rotation steps, each row followed by its count of steps:
The counts run from 0 to 126.
[-10.7   1.6  -6.3   0.0  17.8  -8.4 -17.1  -6.5   8.0   9.9  11.4   5.8
 -20.0  25.8   8.6   3.4 -11.8 -20.1  10.1 -11.9 -33.9   9.4   6.8  11.0
 -33.4  39.4 -11.4  15.1  -4.4   7.4  -8.9  -3.8   7.3  19.6  12.9   7.0
  13.0 -17.2 -29.6  20.4  14.2 -11.4  -9.7] -> 118
[ -5.4  24.7 -15.5 -10.3  11.5   5.8   9.2  13.3  10.4 -14.7 -10.9   7.1
   3.5   3.5  -3.2  17.6  35.3  24.3 -11.5  -9.5  23.2  33.0   9.3  -2.1
  -3.7   9.7 -28.9  -2.1 -12.6  -4.3  18.4 -40.8  14.5  25.2  -3.4  -8.8
  -7.0  -9.1  -8.0   3.0   5.8  -9.6  11.8] -> 97
[  3.1 -15.9  10.5  11.6   9.6 -27.7   9.9   8.3 -24.8   5.4  -8.1  -5.7
   9.2   5.0  -5.2  -6.1  -3.3  -2.5   5.1  19.0  14.4   2.2  10.3 -12.6
 -27.5 -15.2 -19.7  -4.2 -16.1 -25.9  18.0  -4.1  10.4  11.3  16.7  13.3
 -13.5  29.9 -16.4  -4.4  20.2 -13.9  -2.6] -> 108
[-27.5  -6.1  14.7 -20.8   4.1  -1.0  35.3  17.6 -17.3  13.1   2.5 -12.3
  10.1   2.6 -11.9   2.6  -4.7   5.0   3.7  24.4  14.8   1.2  25.7 -18.7
  18.7 -11.2   2.6 -17.7   3.2  11.1  -3.3  -1.7  -4.3  -5.2   7.0  25.4
  -3.7  15.1 -17.8  -4.6 -18.2 -20.2   0.1] -> 105
[ -7.8 -16.1  14.4   5.6  20.3  -8.3  18.7   7.1   5.9  -5.0  14.7 -10.4
  11.5   6.0  -9.8  34.9 -13.3   7.8  -4.6 -11.2   8.4  14.1  39.9  -5.7
   9.5 -10.6  12.7   6.8 -27.4  -5.0 -28.9  -4.4  16.4  -6.8  -2.6   2.0
  -9.5  13.2   0.1 -11.9  -3.5  35.8  -7.0] -> 27
[-20.5  20.9  27.4 -14.7   6.5  -8.4   0.4 -18.9  -6.8  -0.3  -0.7  -3.1
   3.0  15.0 -22.2   2.6   6.8   8.3  10.1  11.9   2.3   4.3  -3.2  16.8
  16.2  20.9  -3.4   3.3  -3.3  17.2  15.8  -3.0  30.7  22.8  -3.2 -11.3
  22.6  -4.3 -10.7  -1.6 -14.8  -9.9  36.7] -> 18
[-23.4  20.4  10.8 -12.9  12.0 -10.3  -0.2 -17.8 -17.9  -2.6 -15.8  -8.3
  17.5   5.8 -20.0  24.7   5.0  -2.1  17.1   7.7  -0.4   9.5  -4.6  29.9
 -15.2  16.0   2.1   7.7  -8.6  14.5   3.1  -2.4   9.9  28.9  -4.6   8.5
  19.6 -20.3 -22.9   5.7  -8.8 -17.8  25.9] -> 19
[ 31.0  36.2  12.5   9.6   5.4  27.1   4.5  15.5  15.7  -6.8   2.0  11.8
 -16.1   0.5   7.2  10.9  -7.9  22.7  10.2 -17.8   5.7  -0.4  21.0 -11.9
  10.5   9.1 -11.0   1.4  17.8   5.4  11.7 -23.5   0.5  -9.2  -0.2   6.1
  -2.9  -3.5   2.6 -17.0  -8.4  13.4  23.0] -> 95
[ -2.5  -1.8  14.2  -8.5  23.9  -0.6  34.4  16.2 -24.4  12.0  -0.6  -4.5
   7.7  -3.2 -24.5   0.1 -14.5   3.2  -4.3  17.3  -9.3   0.3  18.1   0.0
   4.1 -10.6  16.0  -8.7   4.2  10.5   7.4  -9.0  -1.2   6.1   2.7  51.3
 -16.5   5.9 -19.4   2.7  -8.8  -7.5   1.4] -> 106
[  0.0  -3.9  17.3  -7.0   3.5 -15.9 -10.4  -7.2  10.4  25.5  19.8   3.1
 -21.0  39.0  10.8 -23.6  -2.4  -3.7  -8.0  -3.4 -27.3  16.3   3.6 -13.2
  33.2  31.6  -7.2 -12.4  -0.2 -13.3   2.4  -9.1  10.6  14.8 -11.9  -1.7
  -6.7   3.2 -14.2   8.0 -26.4   0.4  -3.2] -> 116
[ 12.2 -24.8   6.1  -6.7   9.7  30.5  -2.8  -4.5   0.9  -7.4 -11.1  -7.0
   3.3  -4.6 -13.8 -18.6  11.8   6.1  14.6  16.8  -8.8  22.2   0.0  25.0
  18.8  -1.8   7.8  -3.1   8.8  40.6  23.3  -0.7  -5.4  22.4   4.0  13.4
 -13.5 -17.4 -11.3   1.5  -4.9 -22.1   9.1] -> 70
[ -5.6 -18.6   6.8 -37.3  -7.7  17.2  -8.7  -0.5  16.5  15.2  -8.4 -19.8
 -24.2  20.9 -21.0   0.1  -6.7 -18.6  -4.7   7.1  -9.7   3.9  15.9 -12.7
   1.5  -2.3  -6.5 -12.3  14.7   9.1  -9.1  36.9 -10.0  17.1  -6.7   6.7
   2.2  -4.7  10.7  -4.2 -17.8   5.7   5.5] -> 38
[ 17.9   5.0  16.6  11.3  14.1 -24.4  -9.3  -6.2   2.0  -4.3  -1.4 -13.6
   3.0  -9.1 -11.3   1.2   1.9 -11.4  -7.2 -41.4 -12.3  17.2  19.6  -2.0
  14.8   9.5 -14.6  -5.4 -35.6 -25.3  -6.2 -22.7  10.9  10.8   5.6  16.9
   9.9  11.2  12.7 -29.1   4.1   0.8  11.5] -> 29
[  6.1  11.4  -3.5 -28.6 -13.9 -16.3  17.1 -13.4 -13.6   5.5  -4.1 -29.5
  12.1   0.4   5.8 -13.9  12.6 -23.0   3.2   5.0  -1.8 -15.5   1.3  10.5
  25.3  22.6  -8.8   5.1  -6.3   5.1  10.9  -6.7 -20.1   6.3  14.7  -7.9
  -5.5 -21.3   7.5  -6.7 -37.4  17.4  17.1] -> 85
[ -3.7 -11.7   1.7 -12.9  10.1 -24.8  -7.8 -16.0   5.7  18.9  13.5  -4.8
 -18.8  25.5   3.8  -6.6   0.2 -12.0  -5.1 -14.8 -23.6  28.5   4.0   7.1
  -2.3  41.0  -2.7   3.1  -6.4  -4.1  -5.4  -9.1   4.3  27.7  -1.7  10.3
  -0.5  -9.2 -23.7  19.5 -16.8 -11.0  -4.2] -> 117
[  3.8   5.9  -3.3   8.4 -19.7  -2.6  -0.2  11.7   9.3 -19.5   5.6  -7.7
  14.7  44.3  15.9  29.2   1.5   0.9  10.9  -2.3  19.4 -10.4  -2.3  15.4
   6.2  -3.9   7.7   0.1 -18.8  11.7 -12.4  29.7  17.1 -14.5 -17.2  -8.2
  -6.2 -13.0  -3.0  11.8  20.7  -5.0  -9.6] -> 47
[-10.8  -1.6   3.4 -21.1  22.2  23.2 -23.9  10.2  17.0   1.3  -2.8  -2.9
  -7.6  11.6  -8.5 -17.3  -8.2 -31.7  -6.2   3.3 -23.0 -14.4   1.2 -12.5
 -31.7  -5.6 -24.1  15.7  -6.2  -2.6  -6.2  16.9   6.6  10.9   3.5   3.6
  14.2 -14.1 -12.1  -3.2  28.1  23.7 -17.7] -> 36
[  6.3  12.8   7.7 -17.3 -30.7 -20.9   7.3  -0.6   1.6 -17.3   2.9  -6.6
   1.3  26.9  13.2 -15.6   9.0   3.5  18.5 -11.5   2.0   3.1 -10.8   9.7
  39.8   7.0  -9.0 -20.6 -11.2  -1.2   2.2  18.3  17.2 -13.7 -39.5  11.4
   2.3 -10.5   8.6 -11.7   1.3 -15.7   8.5] -> 49
[  7.6   7.2  18.1   4.3  11.1  30.7   1.5  23.7   9.3  -4.5  16.4 -13.7
  20.7   5.2   7.2   0.3  -9.8 -41.1   1.0 -21.0 -10.7  -3.5  30.4 -21.6
  18.9   9.4 -19.4  14.9 -14.5   4.9  -9.6  -5.8   4.5 -12.6   8.4  -4.5
   1.4  -7.7  10.1 -13.0  17.7  11.9  -8.7] -> 32
[ -4.9 -16.4  -8.0 -31.6 -13.3  -9.1  12.4  -5.7 -21.5   7.2  22.0 -12.4
 -10.3  -8.7  -6.4  -0.8 -20.6  -0.4   1.3  24.9   1.0   9.9  15.3  28.4
  28.9   4.2   7.8  10.2 -14.6  -4.4  -9.7   7.7  16.3  14.3 -20.0  25.8
  10.8   9.3   4.7   8.9 -13.3 -10.1   0.5] -> 54
[ -3.8   2.1   2.3 -16.3   4.4 -18.1  15.6 -13.5 -18.2  26.8  -6.0 -23.2
  -9.1   6.9  -9.2 -25.6  -8.0  -7.8  21.7  14.4 -14.0 -12.2  18.6 -15.3
  24.3   6.1 -12.1 -18.5 -13.9   6.2  -8.8   6.1  -7.1   4.1  11.6   6.3
   3.8  33.9  -7.4  -5.3 -20.0  -7.5  -0.7] -> 2
[-13.8   8.1  15.1  -8.2   8.7 -13.9  14.4   6.1 -16.8 -13.5 -10.8   9.4
  18.2 -24.0 -23.0  14.1   1.9   5.9   3.3 -12.9 -16.2  -5.4  -4.6   7.8
  -5.4  -9.4  20.4 -12.5  -1.2 -15.1   6.7  -6.3   6.8  -5.7 -17.3  36.7
  -1.2 -18.9 -15.3 -32.9   2.5  21.8   8.2] -> 24
[ 11.9  24.1  11.7   2.9 -22.7   0.5   2.5  13.9   7.3 -13.3   4.4  -9.1
   9.9  36.3  21.6   5.7  -9.3   4.1  11.1  -4.3   0.5 -12.0  -9.4   0.7
  26.2  -4.3  -2.6  -8.4 -11.3  10.4  -0.1  33.3  19.9 -23.9 -30.3   1.3
   7.1  -8.5  13.1  -6.5  17.2  -8.7  -3.1] -> 48
[ 26.9 -16.9  19.6  13.3  -3.8  -0.7  12.3  16.8 -31.9  17.7   0.9 -15.2
  23.0  32.1  -3.1  22.2 -42.5   8.5   4.7   4.5 -13.1 -11.1  25.6 -16.4
  -9.7  -0.2   7.1  -4.3  -8.6 -15.3   2.7   6.6  -9.7  -3.0   7.9   2.5
 -24.3   2.2  -8.9  -0.2  -5.4  -4.2  -6.1] -> 110
[-10.5  26.1 -12.4  -2.0  20.2  25.5  13.6  20.5  18.2 -19.7  -2.2  15.4
  20.3   7.7  10.2  31.0  13.6  15.3  -7.5   3.9  11.8  14.3  11.6  -4.2
 -10.5   0.2 -22.0  13.0 -12.4  14.2   4.4 -28.1   9.0  18.3  -0.6 -15.2
  -2.2  -7.9 -18.3  12.3  19.5   1.9 -11.5] -> 98
[-27.2   3.6  24.1 -20.5  -9.1  -4.4  17.2   5.1 -16.8  -7.1  -7.2  -1.5
  26.9 -14.4 -27.3  24.1  -3.4   3.1  10.5  -1.6   3.8   7.3  11.8   6.1
   9.8 -12.2  24.6 -12.5  13.7  -0.2 -11.8   0.0  -1.5   0.6 -18.9  17.0
  -6.9 -18.2  -7.7 -24.1 -25.2  17.8  13.0] -> 23
[  8.8 -11.4  -5.2  -4.8   5.7 -22.8  20.6 -14.4 -30.9  29.9  -9.9 -26.9
  -1.1  -2.8 -10.3 -10.8  -9.4 -15.1  19.5   7.3 -20.5  11.5  11.2  -4.4
  11.3  20.9  -0.7 -20.4 -15.0  16.7  -2.6  -7.4 -20.7   7.2  24.9  26.0
  -8.6   5.3 -13.3  -1.4 -19.2 -28.3   4.5] -> 3
[  2.3 -14.9   6.4 -28.0   6.7  15.8  -9.1  -1.7   3.9  -0.7   6.5 -16.0
   7.0   0.0  -7.4 -18.2  14.8 -46.1 -17.7  -8.4  -5.9  27.1   8.8 -11.2
  20.4  18.9 -17.5   3.4 -11.2  -7.6   9.6 -13.6  -2.2  29.1 -10.4   3.1
 -11.6 -13.2   6.9  -2.3  -7.8   3.4  -2.1] -> 34
[ 16.1   4.5 -19.2   1.8 -15.6 -14.1  -9.1   5.5 -33.1  -3.6   1.4  -3.2
  -5.3 -30.9  -4.5 -10.2 -16.6  -4.0   6.9  13.2 -11.0   2.7   1.6  16.1
 -14.7  -5.1 -13.2  21.0  -7.6 -27.1  -7.6   5.6  20.4   3.4   5.2  12.8
  21.5  -4.1  11.6  -8.2  29.6  -6.7  -3.4] -> 56
[ -3.0 -17.5 -22.2   8.8 -13.6   6.2  -5.6   0.7   8.8  -0.5  18.4   0.0
   8.8 -11.4   2.2   8.0  31.4  23.3  -5.9  15.7  -3.3  12.9  14.4  -1.8
 -11.5   6.6   2.7  -0.9   3.2 -13.2 -16.3  15.0  15.4  22.9  18.3 -31.1
 -29.8  -3.5  -0.7  11.0   4.9  29.6 -35.2] -> 62
[ 31.7   0.2  27.5  19.5  -8.4 -12.2  -2.9  16.9 -20.1  14.7  -9.4 -15.1
  13.3  19.6  -3.2  -0.7 -30.2   1.4   7.9  -8.7 -27.3  -7.7   9.4 -18.2
   8.9   8.8  -1.9 -18.9  -1.7 -28.9  19.2  -1.3 -10.0   1.8   2.0  18.3
 -13.7  -4.6   4.0 -18.0  -3.3  -4.7  -4.4] -> 111
[  8.1   9.8  -6.4   2.0  -6.1   1.7 -12.6  10.2   5.2 -13.6 -14.3  -0.8
 -30.3   3.1 -10.5  -1.4   5.4 -19.9  -6.6 -21.7 -15.0   8.3  -5.8   3.8
 -38.6 -11.8 -10.1 -15.8  24.0   0.0  -1.1  26.3  -8.2   6.4   5.1  43.6
   0.6  -9.8   1.8 -13.5  14.8  -3.5  15.2] -> 40
[-34.2  24.0   8.3   0.3  10.8  -1.4  -6.3 -18.0 -22.2 -19.8 -12.4   1.5
  20.4  -4.6 -13.3  19.0  -3.0  -3.6  23.6   2.0   0.2 -14.2  -9.0  18.5
 -27.8   0.4  -5.7  18.0  -7.4  11.0   1.3   8.6  13.0   4.1   5.2  10.7
  23.4 -24.8 -24.6  -9.2  16.5   1.0  17.4] -> 20
[  1.6  -7.5   6.8   6.5 -11.5  -6.9  -3.1  14.8  15.5 -19.0   0.6  -4.1
 -36.0   6.9  -7.0 -10.0  22.8 -17.3   5.3  -5.4  15.2  14.3   3.4 -19.2
 -35.3 -21.0 -17.7 -13.5  35.2   1.0  12.0  28.8  15.6   3.9  15.8  18.0
 -10.1   9.2  -6.1  -9.1  25.9  -1.2  23.3] -> 41
[  4.6 -28.8   7.8 -13.2  -7.3   8.1  -4.8 -11.1  -1.0 -24.8 -19.3  -7.4
   0.8  18.4  -0.3   6.2 -10.1  19.4  17.4  33.8   8.2  -6.8   0.5   1.4
   5.2 -38.8 -15.7  12.8   7.5  16.6  13.5  17.4  -4.4  10.7   2.3 -42.4
   6.9   9.2 -10.4 -15.0  11.9  -5.5  -2.3] -> 73
[ 10.1  -7.4  -9.3   4.3   0.3 -17.9  16.6   1.1 -33.7  12.7  -5.5  -8.2
   3.5 -10.5  -5.4 -13.0 -14.4 -21.9  24.7  -0.9 -22.7  -0.7   1.0  -4.7
 -19.5   8.4  -0.5  -7.6   0.0   9.8   8.4 -11.1 -28.1  -0.6  26.4  28.6
 -12.4  -7.7 -20.8  -7.3  13.5 -12.7  -7.4] -> 4
[  2.5  -3.3  11.0  20.8   5.0  33.6  -3.6  -7.5  21.4  -9.0   8.3 -13.2
  -9.0   0.9  16.6 -27.8  14.2   8.9  35.3   2.6  -7.6 -11.7   5.3   2.0
  10.7  -0.3  -7.1   4.3  16.1  30.4   5.2  19.0   5.0  -9.5  27.3  -1.3
  10.1   7.7   5.9 -10.8  12.8   0.5  -6.9] -> 68
[-22.3  31.3   1.1 -28.7   7.3   0.3  19.9   3.9   6.1  10.3 -25.7 -14.3
   9.2  25.1  -7.6   9.1  10.5  23.6  -7.5   8.6   5.4   7.1   1.3  -8.3
  17.4   8.4 -18.6 -24.4 -16.1   8.0   4.7  -3.6  -5.0  25.4 -13.0  20.5
   7.1   1.4  -2.5  -3.3 -17.8 -19.9  -6.1] -> 101
[ 11.0  16.2 -15.0  17.1   3.6 -15.0  23.7  -1.4  -1.5  -9.1   4.9 -19.8
   7.6  12.6  21.8   2.3  -4.0 -21.1  -0.3  11.6 -17.5 -39.3  -4.9   2.2
   1.7   2.7  -4.0  28.6 -18.1   2.0  -3.6  -0.8  -3.8  -9.9  31.1 -14.7
  11.2  -8.5  -3.7   0.8   2.8  18.1   3.2] -> 83
[-17.5  -5.8  22.2 -11.6 -14.7  -0.1 -17.2 -24.2   8.6   2.2   9.3  -5.7
 -27.9  27.9   2.2  -0.8  -9.9 -12.4  27.9  17.0   1.6   6.8  18.5 -17.4
  -1.3  29.9 -20.5   6.5  23.7   8.8 -10.8  15.2   2.1   5.8  14.3 -24.0
  18.7  -2.5  -7.3   1.0 -11.6 -11.4  24.8] -> 120
[ -4.5 -14.2   0.3   0.9   5.0   3.5  11.6   5.4  11.7  -9.3   9.2 -22.8
  27.5  -7.5   3.7  14.6  -2.3 -37.6   4.0 -20.2   6.7  20.6  28.4  -8.0
  -2.7  10.3 -13.8  16.3 -26.9   3.4 -25.9 -10.3  -5.8  -2.8  20.7  -3.3
  -2.4 -18.5   9.3  -1.4  21.8   7.1 -19.4] -> 31
[-17.0  28.4  30.0  10.7  13.1   7.6  -6.9 -10.5   7.6  -8.1  18.8   4.2
  -3.9  19.0  -5.1  -1.3   2.0   1.2  18.2  12.2 -11.6 -11.3  -3.4   9.1
  15.0  17.4  -0.2  12.3  10.6  17.2   5.9   8.3  29.2  -1.9  -2.6 -11.2
  26.6   8.9 -20.5  -1.8  -9.6   1.4  34.0] -> 17
[ 34.3  15.9  20.3  21.0   5.5   4.8  -1.8  27.3   1.7 -16.2   2.4   1.2
 -15.5  29.9  -5.6  16.2   7.4  -1.9  -8.0  -2.4  -4.2   5.3 -10.8  14.8
   4.5  -5.0   5.5 -16.0   5.4  -8.8  19.8  22.4  30.4   6.1 -17.6  25.6
 -21.8  -0.2  -9.2   9.8   0.3   3.3  32.5] -> 44
[ -8.4  18.7  -1.1   3.1  23.4 -10.4  15.6  -3.6 -17.1  17.9  -0.4 -16.5
  -3.3  19.5   3.6 -12.5 -16.7  -3.2  16.8  22.1 -23.3 -25.2   9.5 -27.4
  18.6   1.0  -7.7  -8.2 -15.9   4.8 -20.9  11.2   3.0  -9.8  23.9   7.1
  11.6  21.3 -16.9   5.5   7.3  -7.1 -24.8] -> 1
[ -4.1  15.1  21.1   0.9  13.8  10.9  -2.7  -1.8 -20.1  -5.4  -4.2  16.4
  -1.3   4.8 -16.1  36.5  -5.3  23.8  20.7  -0.5 -17.7  -5.5   3.6   2.8
  -1.4  -1.7  30.4 -14.3   6.2   1.0   1.0  17.9  10.5  -1.6 -25.1  -5.7
  -5.6  -8.5 -13.4  -2.1  -6.6  30.8  22.7] -> 126
[ 18.4 -14.2   9.1   6.9 -25.6 -36.0   0.5   7.2 -15.6   5.2  -8.3  -1.3
  16.5  16.1   2.4 -12.7   0.2   2.9  -1.4 -15.1 -12.4  17.0  -1.3 -22.6
  -3.6  12.9 -23.8 -21.4  -6.3 -32.6  28.2 -19.7 -17.8  14.1   1.1  -1.6
 -23.6  -7.0  -4.2 -18.6   0.1  -9.0  -8.2] -> 112
